Each row has a name. After each piece below comes the name of the row it's from, unless a question asks for something else. Each question is about the rows just above it.

[ 62 120 127 113  84 123  52 151] : didi
[133 129 152 112 125 177 151 123] : mubon
[150 123 129 133 152 125 177 112] : gifik
[170 121 128 135 152 125 159 113] : zel
[ 52 150  62 123  84 113 127 120] : fisil
[116 142 128 145 113 139 118 131] : Sas
[123 133 129 152 112 125 177 151] is which row reordered?	mubon
[ 52  62  84 113 120 123 127 151] is which row reordered?	didi
Which row holds these entries in another order? [150 177 133 112 152 123 125 129]	gifik

[120 134 130 134 126 133 126 126 120 121 125 130 122 127 127 119 120 126
 124 145 201 133 122 131 127 119 127 121 117 140 133 115 131 137 121 125
 137 129 123 133 126  92 128 124 125 122 118 126 126 128 133 134 119 134] -> mubon
[120 134 130 134 126 133 126 126 120 121 125 130 122 127 127 119 120 126
 124 145 201 133 122 131 127 119 127 121 117 140 133 115 131 137 121 125
 137 129 123 134 123 143 130 121 130 124 126 123 119 130 122 127 120 129] -> zozup
[127 124 134 131 125 132 130 124 115 129 127 130 121 125 129 126 129 127
 124 133 229 136 121 129 128 126 127 129 116 128 130 129 125 137 123 128
 125 128 125 132 130 118 133 124 133 123 134 125 124 133 124 120 121 131] -> zel
[134 134 121 128 128 115 126 133 116 126 130 130 138 129 125 124 125 127
 121 137 238 125 118 126 126 124 138 117 116 132 127 134 122 137 133 122
 125 122 137 132 128 142 131 131 133 120 121 126 141 131 129 123 142 137] -> tumog
[119 124 134 131 125 132 130 124 117 129 127 130 121 125 129 126 129 127
 124 133 229 136 126 129 128 126 127 125 116 128 130 129 125 137 123 128
 125 128 125 132 130 118 133 124 133 123 134 125 124 133 124 120 121 131] -> Nud
[125 143 128 133 129 133 133 127 124 126 134 130 132 131 127 122 126 121
 131 144 160 129 122 127 127 122 127 122 130 129 131 125 127 137 124 122
 128 128 135 128 125 112 132 125 134 126 128 128 124 132 125 127 128 137] -> vuzes
[120 134 130 134 126 133 126 126 120 121 125 130 122 127 127 119 120 126
 124 145 201 133 122 131 127 119 127 121 117 131 132 128 131 137 124 121
 131 135 128 128 127  97 134 131 137 124 130 123 124 134 125 117 126 136] -> fisil
Which row holds these entries in another order? [137 142 123 129 131 141 126 121 120 133 131 131 142 128 132 137 122 125
 122 133 137 122 134 127 132 116 117 138 124 126 126 118 125 238 137 121
 127 125 124 125 129 138 130 130 126 116 133 126 115 128 128 121 134 134]	tumog
Which row holds these entries in another order? [128 119 126 126 118 119 133 128 131 137 122 120 130 121 119 129 126 201
 137 115 120 125 130 120 133 123 125 124 134 121 133 122 126 126 133 140
 145 134  92 134 122 126 117 126 131 127 127 127 133 121 127 125 124 134]	mubon

[111 112 149 158 139  78 149  96 221]  Notib
[112 149 110  78  97 158 139 221 149]  Sas
[ 78 149 139  96 221 110 112 149 158]  vuzes
[ 96  78 139 149 112 149 111 221 158] is which row reordered?	Notib
[221  96 149  78 139 158 149 112 111] is which row reordered?	Notib
[149 139 112 110  78 149 221 158  97] is which row reordered?	Sas
[139 149 149 158  97 110 112 221  78] is which row reordered?	Sas
Put [158 149 112 110 221  96 139 149  78] back in order: which row is it?	vuzes

[ 41  87  88 175 178] = Sas
[ 87  41  88 175 177] = Nud
[177  88 175  42  87] = didi
[ 36 236 203 237  38] = mubon
[ 87 175  41  88 178] is which row reordered?	Sas
[177  87 175  88  41] is which row reordered?	Nud
Which row holds these entries in another order? [ 41 175  88 177  87]	Nud

[135  68  98  95 222] : zel
[222  99  95  68 135] : tumog
[ 94  88  98 163 222] : vuzes
Which row holds these entries in another order? [ 98  88  94 222 163]	vuzes
Put [135  68  95  99 222] back in order: which row is it?	tumog
Which row holds these entries in another order? [ 68  95  98 135 222]	zel
[ 68  98  95 222 135] is which row reordered?	zel
Put [222 163  98  88  94] back in order: which row is it?	vuzes
Put [ 98  95 222 135  68] back in order: which row is it?	zel

[ 43 163 184  94] -> didi
[175  32 168  92] -> vuzes
[ 51 232 114 125] -> Notib
[ 89 102 204 179] -> fisil
[174  32  92 168] -> gifik
[125 115  51 233] -> Sas
[ 97  89 220 147] -> zel
[125 233  51 114] -> mubon
[114  51 233 125] -> tumog
[125 114 232  51] is which row reordered?	Notib
Which row holds these entries in another order? [147 220  89  97]	zel
Put [ 32  92 168 175] back in order: which row is it?	vuzes
[ 51 233 125 115] is which row reordered?	Sas
Which row holds these entries in another order? [ 43  94 163 184]	didi
[125  51 114 232] is which row reordered?	Notib

[ 99 115 100 101 151] -> Nud
[116  98  67  99 151] -> gifik
[101  99 151  99 115] -> tumog
[115  99 101  99 150] -> Sas
[151  99  67  98 116] is which row reordered?	gifik
Which row holds these entries in another order? [ 99 115 101  99 151]	tumog
Put [150  99 101 115  99] back in order: which row is it?	Sas
Put [150  99 101  99 115] back in order: which row is it?	Sas
[ 67  98  99 116 151] is which row reordered?	gifik
Put [ 99 101 115  99 151] back in order: which row is it?	tumog
Which row holds these entries in another order? [115  99 151  99 101]	tumog

[198 130 149 108 159 144 141 125 103 151  16  32 155 205 139 129 104 128
 170] -> tumog
[128 129 149 130 125 151 159 141 139 108 102 144  16 104 198 205 155 170
  32] -> fisil
[125 205 139 198 103 141 155 130 170 104 108 144  32  16 129 159 128 151
 149] -> mubon
Which row holds these entries in another order? [ 32 128 129 149 130 125 151 159 141 139 108 102 144  16 104 198 205 155
 170]	fisil
Put [ 16  32 102 104 108 125 128 129 130 139 141 144 149 151 155 159 170 198
 205] back in order: which row is it?	fisil
[149 130 125 151 159 141 139 108 102 144  16 104 198 205 155 170  32 128
 129] is which row reordered?	fisil
Put [ 32 170 155 205 198 104  16 144 102 108 139 141 159 151 125 130 149 129
 128] back in order: which row is it?	fisil

[186 186  54 177 186] = Nud
[216 168 110  84 108] = Sapa
[216  84 108 169 110] = zozup
[216 108 169  85 110] = mubon
[186 186  54 203 186] = fisil
Which row holds these entries in another order? [110  84 108 216 168]	Sapa
[110 108 169  85 216] is which row reordered?	mubon
Put [ 85 110 216 108 169] back in order: which row is it?	mubon
Put [186 177  54 186 186] back in order: which row is it?	Nud
Put [108  85 110 216 169] back in order: which row is it?	mubon
[ 84 108 110 169 216] is which row reordered?	zozup

[103 126 103 172 117 171 130 144 128 143 173 127 127  59 118 161] : vuzes
[123 209  88  83 116 133 122 133 139  98 129 156 140 126 116  83] : mubon
[ 89  75 124 175 127 145 111  88 106 153 169 137 118 121 144 159] : gifik
[ 89  85 109 170 123 144  98  81 104 148 192 144 120 119 151 150] : zel
[143 126 125 128 103 171 172 127 103 118  60 173 160 117 144 130] : Sas
[128 171 126 172 103 161 144 118 127 126 130  59 103 173 117 143] : didi
Which row holds these entries in another order? [159 144 121 118 137 169 153 106  88 111 145 127 175 124  75  89]	gifik
[173 172 161 171  59 117 103 126 130 118 128 126 103 144 127 143] is which row reordered?	didi
Put [143 117 173 103  59 130 126 127 118 144 161 103 172 126 171 128] back in order: which row is it?	didi
Put [145 111  88 106 153 169 137 118 121 144 159  89  75 124 175 127] back in order: which row is it?	gifik
Put [ 59 103 103 117 118 126 127 127 128 130 143 144 161 171 172 173] back in order: which row is it?	vuzes
Put [161 118  59 127 127 173 143 128 144 130 171 117 172 103 126 103] back in order: which row is it?	vuzes
[ 59 103 103 117 118 126 126 127 128 130 143 144 161 171 172 173] is which row reordered?	didi

[211 103 123  49] = vuzes
[211 104 123  49] = mubon
[123 103 211  48] = fisil
Put [ 49 211 103 123] back in order: which row is it?	vuzes
Put [103 211 123  49] back in order: which row is it?	vuzes
Which row holds these entries in another order? [ 49 103 123 211]	vuzes

[187 169 167 110 110 155 183  83  62 155  57 105 163 105 169 146 159 108
 166 168 119  63  54 162  70 109  84  92 143 141 143  83 168 130  84  50
  92 167 113 163  86  64 121 180 130  85  68 183] : Nud
[108 105 109 105 159 143  82 130 119 183  62  84 110 183  85 163 162 168
  63 169 155 146  54  92 187 169  84  68 130 167  50 166 143  86 110 121
  64  83  57 155 180  92  70 113 167 141 163 168] : mubon
[ 84 112  86 106  88 109 110 162 159 131 166  57 167 181 147 155 141  86
  69 168  64 115  73 122 155  85 165  84  94 180 168 143 187 107 144 169
 163  52  93 182 111  59 163  66 168 120  66 132] : vuzes
[ 84  52 143  66 187  93 132 169 106 182 180 163  84  69 181  86 109 144
 120 112  64  73 166 165 163  66  59  85 155 131 162  57 111 166  94 168
 155 115 168 107 141 110 168 122 147  86 159  88] : gifik
Put [ 70 180  84 130  92  83 169 130 146 163 110 159  54 141  85 113 105 143
 169 187  62  86 110 167 143  68 121  50 119 108 155 162  57  84  63  64
 183 166  92 168 168 167 183 155 109 105 163  82] back in order: which row is it?	mubon
[ 52  57  59  64  66  66  69  73  84  84  85  86  86  88  93  94 106 107
 109 110 111 112 115 120 122 131 132 141 143 144 147 155 155 159 162 163
 163 165 166 166 168 168 168 169 180 181 182 187] is which row reordered?	gifik
Which row holds these entries in another order? [183  68  85 130 180 121  64  86 163 113 167  92  50  84 130 168  83 143
 141 143  92  84 109  70 162  54  63 119 168 166 108 159 146 169 105 163
 105  57 155  62  83 183 155 110 110 167 169 187]	Nud
[169  50 162  64  54 187 130 180 110 141  62 163 183 168  57 168  63  84
 143 167 108 166 163  82 159 119  84 121  85 109  83 113 146  70 155 110
  92 183  86 169 105 105 167  92 130 155 143  68] is which row reordered?	mubon
Which row holds these entries in another order? [187 166  69 132 143 168 111 168  73 122 110 167 106  84  66 107 162  59
  66  84  94 147 112 163  86  85 109 181 169 163  86  88  93 182  57 144
 155 155 180  64 168  52 115 141 159 131 165 120]	vuzes

[187  74 190  88 119 190 192 182  91 183  42  52 177 107  85  81 182 189
 120  77] = didi
[106 112  97 112 222 114 152 109 111 108 126 138 124  12 106 109 105 105
  71 108] = tumog
[ 87  56  87 220  81 155  16 157 160 172  92 163 162  89 166  92  83  95
  87 163] = vuzes
[182 107  52 190  78 190 119 182 177  91 192  42  74 120  81  88  85 187
 183 189] = zozup
[ 68  83  76  90 138  67 166  80  98  72 208 219 161 116  84  78  57  65
 123  66] = zel
[ 87 155  87 162 220  95  92  87 163  89 166 172  92  16 157 160  84  81
  56 163] = Sas
Which row holds these entries in another order? [ 84  78  57  65 123  66  68  83  76  90 138  67 166  80  98  72 208 219
 161 116]	zel
[ 16  56  81  84  87  87  87  89  92  92  95 155 157 160 162 163 163 166
 172 220] is which row reordered?	Sas
Put [119  85 107 190 187  78  42 183 182  88  81 182 189  74 190 192 177 120
  52  91] back in order: which row is it?	zozup
Which row holds these entries in another order? [ 77 120 189 182  81  85 107 177  52  42 183  91 182 192 190 119  88 190
  74 187]	didi
Which row holds these entries in another order? [ 12  71  97 105 105 106 106 108 108 109 109 111 112 112 114 124 126 138
 152 222]	tumog
Put [177  85 189  81 183 187  42 192  52 190 120  77  88  74  91 182 190 119
 182 107] back in order: which row is it?	didi

[172  57 187 194 126 146 140 143  64] = vuzes
[ 51 193 193 153 179  58 146 132 146] = Sapa
[144 153  81  73  71 174 171 166  75] = Nud
[ 57 187 194 146 172  64 140 126 144] = gifik
[ 56 191 195 146  62 166 175 215  85] = tumog
[169  86 166 196  98 100  60 248 201] = zel
[191  85 166 175 196  56 215 146  62] = fisil
Which row holds these entries in another order? [201 248  60 100  98 196 166  86 169]	zel
Which row holds these entries in another order? [ 73  71 174 171 166  75 144 153  81]	Nud
[166  98 196 100 248 201  60  86 169] is which row reordered?	zel
Which row holds these entries in another order? [169 196  86  60  98 166 201 100 248]	zel
Put [ 56  62  85 146 166 175 191 195 215] back in order: which row is it?	tumog
Put [166 175 215  85  56 191 195 146  62] back in order: which row is it?	tumog
Which row holds these entries in another order? [ 57  64 126 140 144 146 172 187 194]	gifik

